q622: [-1.40 -0.34 -1.75 -0.96  0.75  3.58]
q115: [-6.17 -0.84  2.64  5.63 -2.21  5.23]
q497: [ 5.63 -1.40 -4.16 -4.12 -2.45 -9.12]
q292: [-1.41  3.58  0.31  0.67 -9.02  4.53]
size: [-6.17 -0.84  2.64]
3
present: [ 0.31  0.67 -9.02]
yes
common q497 q622: 
[-1.40]
common q622 q292: 
[3.58]
step +1: [-0.84  2.64]
[-0.83  2.65]
common q497 q115: 
[5.63]
size: [-1.41  3.58  0.31  0.67 -9.02  4.53]
6

q621: [ 4.59  2.69  7.36 -5.04 -1.61 -5.11  2.26]
q257: [ 5.00  0.68 -9.58  0.79  0.14 -7.64 -2.09]
q650: [ 5.88  1.71  2.80 -4.90 -1.69 -7.64  3.24]
q497: [ 2.99  0.27 -9.53 -7.65  0.37 -1.15 -5.52]
q929: [-2.04 -1.83 -3.05  4.17 -1.32  3.49 -9.64]
step +1: [ 7.36 -5.04 -1.61 -5.11]
[ 7.37 -5.03 -1.60 -5.10]
present: [-7.64  3.24]
yes
step +1: [5.88]
[5.89]
size: [ 5.00  0.68 -9.58  0.79]
4
present: [ 0.14 -7.64 -2.09]
yes
common q650 q257: 
[-7.64]
present: [-3.05  4.17 -1.32  3.49]
yes

q650: [-1.67 -3.94 -4.23  1.89  4.42]
q773: [-1.67 -3.91 -4.73  0.94  3.16]
q497: [-1.43  2.65  0.13 -2.51  0.40]
q622: [-4.74  2.66  0.15 -4.73 -3.07]
q819: [ 2.20  2.49 -1.31  1.66  2.96]
q621: [-5.97  0.76  1.88 -1.74 -2.81]
q115: [ 3.87  0.24 -2.23 -1.73  3.35]
q257: [-2.97 -2.21 -8.12 -0.10  2.32]
q993: [-1.43  2.65  2.60 -2.51  0.40]
size: [-1.43  2.65  0.13 -2.51]
4
step -1: [-2.51]
[-2.52]
present: [ 2.65  0.13 -2.51  0.40]
yes
present: [3.16 0.94]
no
common q773 q650: 
[-1.67]
common q773 q622: 
[-4.73]
step -1: [0.76]
[0.75]

q257: [-1.90  7.61  1.14  5.19  4.32]
q886: [ 2.51 -5.76 -1.05 -4.06 -1.89]
q622: [ 1.02 -1.55 -1.17  1.38  0.63]
size: [ 1.02 -1.55 -1.17]
3
size: [ 2.51 -5.76 -1.05 -4.06]
4
size: [ 1.02 -1.55 -1.17  1.38  0.63]
5
size: [ 1.02 -1.55 -1.17  1.38]
4

q886: [-2.38  0.18 -5.25 -5.40 -2.99  1.65 -0.34  0.93 -0.48  4.25  3.95  3.58
 -0.20  0.84]
q929: [ 1.01  0.80  0.56  1.37 -0.14 -2.52 -0.91 -0.22 -0.31 -2.73 -2.28 -3.55
 -0.16  0.28]
q993: [-1.71  0.13 -3.75 -3.48 -2.65  1.10 -0.01  0.79 -0.52  2.83  2.47  2.26
 -0.63  0.89]
q292: [-0.39  0.04 -1.24 -1.98  2.66 -0.16 -1.59 -1.07  0.96  0.53  2.45  0.37
  1.86 -2.84]
q773: [-1.75 -0.30 -3.22 -3.29 -2.59  0.70 -0.04  0.52 -0.73  2.50  1.86  2.25
 -0.76  0.77]
q621: [ 0.53  0.26  0.22 -1.50  4.90 -0.09 -2.22 -1.52  1.64 -0.20  2.24 -0.05
  3.45 -3.58]
q650: [-0.39 -0.09 -1.10 -2.51  1.25  0.37 -1.69 -0.76  0.21  0.41  1.11  0.45
  1.64 -1.29]
q622: [ 1.22 -2.51  0.70  1.31 -0.33  0.60 -0.99 -0.05 -0.38 -2.82 -2.62 -3.66
  0.03  0.81]
q115: [-0.15 -0.40  0.25 -0.04  2.82 -1.00 -0.34 -0.95  1.06  0.38  1.91  0.70
  1.06 -2.73]
q819: [ 1.58 -1.17  5.82  7.41 -1.60 -2.28  3.40  0.54 -1.06 -3.31 -5.86 -2.08
 -3.55  2.50]
q497: [ 1.64  1.19  1.35  2.77  0.09  0.20 -0.62 -0.08 -0.14 -3.60 -2.97 -4.64
 -0.34  0.48]
q257: [ 3.06  1.53  3.93  6.97  0.26 -0.67  0.23 -0.07 -0.20 -6.57 -5.87 -7.88
 -1.58  0.87]
common q650 q622: 
[-2.51]
step -1: [-0.62 -0.08]
[-0.63 -0.09]
step +1: [-2.99]
[-2.98]
step +1: [1.25 0.37]
[1.26 0.38]
size: [1.01 0.80 0.56]
3
step +1: [-1.75]
[-1.74]
present: [6.97 0.26]
yes

q819: [ 1.20 -0.53  0.17 -1.86]
q497: [ 2.16 -0.67  0.39  0.16]
q257: [ 2.59 -0.95  0.49 -0.61]
q650: [ 3.72 -4.63  0.44  2.67]
q886: [ 2.16 -0.67 -0.44  1.21]
q929: [ 0.17  7.36 -0.32 -6.17]
q292: [ 1.57 -0.74  0.16 -0.04]
size: [ 1.20 -0.53]
2
size: [ 2.16 -0.67 -0.44]
3
size: [ 3.72 -4.63  0.44]
3
common q292 q497: 
[0.16]
present: [ 1.57 -0.74  0.16 -0.04]
yes
common q819 q929: 
[0.17]
present: [ 2.16 -0.67  0.39]
yes

q257: [ 1.80  4.09  3.27 -1.26  0.11 -2.91  0.86 -4.03  2.56  3.71  3.31  3.09
  2.56 -0.93 -1.49  1.24  1.26 -6.31 -1.42  0.75  1.71  1.62  2.81 -1.66
  2.41  2.72 -1.66 -2.67  0.68  0.89 -0.41 -2.65  1.88  1.26  1.65  0.27]
q929: [-0.03  0.94  0.67 -1.52  0.51 -1.18  0.93 -1.06  0.20  1.56  0.10  1.47
  0.09 -0.64  0.27 -0.53  0.27 -2.36 -0.37 -0.02  0.71  0.29  1.11  1.02
  1.06  1.48 -0.42 -1.13  0.14 -0.23 -1.19 -1.70  0.49  0.85  0.25  0.34]
q621: [ 0.12  3.27  2.92 -0.51  3.08 -3.84  6.34 -1.81  0.59  2.22 -2.49  3.05
  0.04  0.26 -2.60 -4.85 -1.24 -4.09  0.18 -2.93 -0.18 -0.67  0.78  0.73
  6.33  6.03 -2.46 -3.79  1.97 -0.49  0.28 -3.20  3.43 -1.71  2.90 -0.23]
q773: [ 1.80  4.09  3.27 -1.26  0.11 -2.91  0.86 -4.03  2.56  3.71  3.31  3.09
  2.56 -0.93 -1.49  1.24  1.26 -6.31 -1.42  0.75  1.71  1.62  2.81 -1.66
  2.41  2.72 -1.66  0.26  0.68  1.06 -3.06 -5.81  2.37  3.85  1.48  1.16]
q497: [ 3.33  6.88  5.86  0.62 -0.10 -3.99  1.98 -6.43  4.82  4.42  4.90  3.56
  5.03 -0.40 -1.52  1.89  1.49 -8.36 -1.67  0.22  1.84  1.88  3.27 -5.29
  4.04  4.00 -3.16 -3.67  1.47  2.27 -3.36 -8.25  4.44  5.18  3.34  1.33]
q650: [ 0.29  1.63  1.12 -2.52  0.79 -2.14  1.28 -1.74  0.39  2.93  0.69  2.62
  0.20 -1.19 -1.89 -0.55  0.43 -4.37 -0.68  0.28  1.22  0.81  1.95  1.63
  1.95  2.48 -0.67 -2.35  0.28 -0.20 -2.05 -3.39  1.02  1.62  0.28  0.78]
q622: [ 0.18  1.76  1.62  0.10  1.64 -1.92  3.32 -0.84  0.57  1.00 -1.10  1.55
  0.27  0.25 -0.99 -2.30 -0.68 -2.03  0.07 -1.74 -0.16 -0.27  0.19 -0.08
  3.14  3.03 -1.23 -2.03  0.99 -0.21  0.26 -1.59  1.79 -0.75  1.61 -0.26]
present: [ 0.79 -2.52  1.12  1.63  0.29]
no
size: [-0.03  0.94  0.67 -1.52  0.51 -1.18  0.93 -1.06  0.20  1.56  0.10  1.47
  0.09 -0.64  0.27 -0.53  0.27 -2.36 -0.37 -0.02  0.71  0.29  1.11  1.02
  1.06  1.48 -0.42 -1.13  0.14 -0.23 -1.19 -1.70  0.49]
33
common q650 q257: 
[1.62]
present: [ 2.41 -1.66]
no

q621: [-1.30 -8.22  1.47  2.68  7.37]
q292: [-0.77  0.72 -3.22  3.51 -0.32]
q886: [ 0.93  0.72 -1.05  0.18 -6.92]
q257: [-0.03  0.24  1.77 -0.82 -2.17]
q993: [ 1.64  0.54 -3.38 -0.33  2.34]
q819: [ 0.20 -0.32 -2.66  1.03  1.78]
q497: [ 0.61  0.25 -0.38 -1.05  2.28]
q115: [ 1.25  0.27  3.52 -1.58  5.11]
q622: [ 0.13  0.18  0.39  0.71 -1.67]
q929: [-0.24 -0.10 -0.78  0.54  6.32]
which: [ 1.25  0.27  3.52 -1.58  5.11]
q115
common q886 q292: 
[0.72]
present: [-2.67  1.03  1.78]
no
common q819 q292: 
[-0.32]
common q622 q886: 
[0.18]
step +1: [-1.58]
[-1.57]

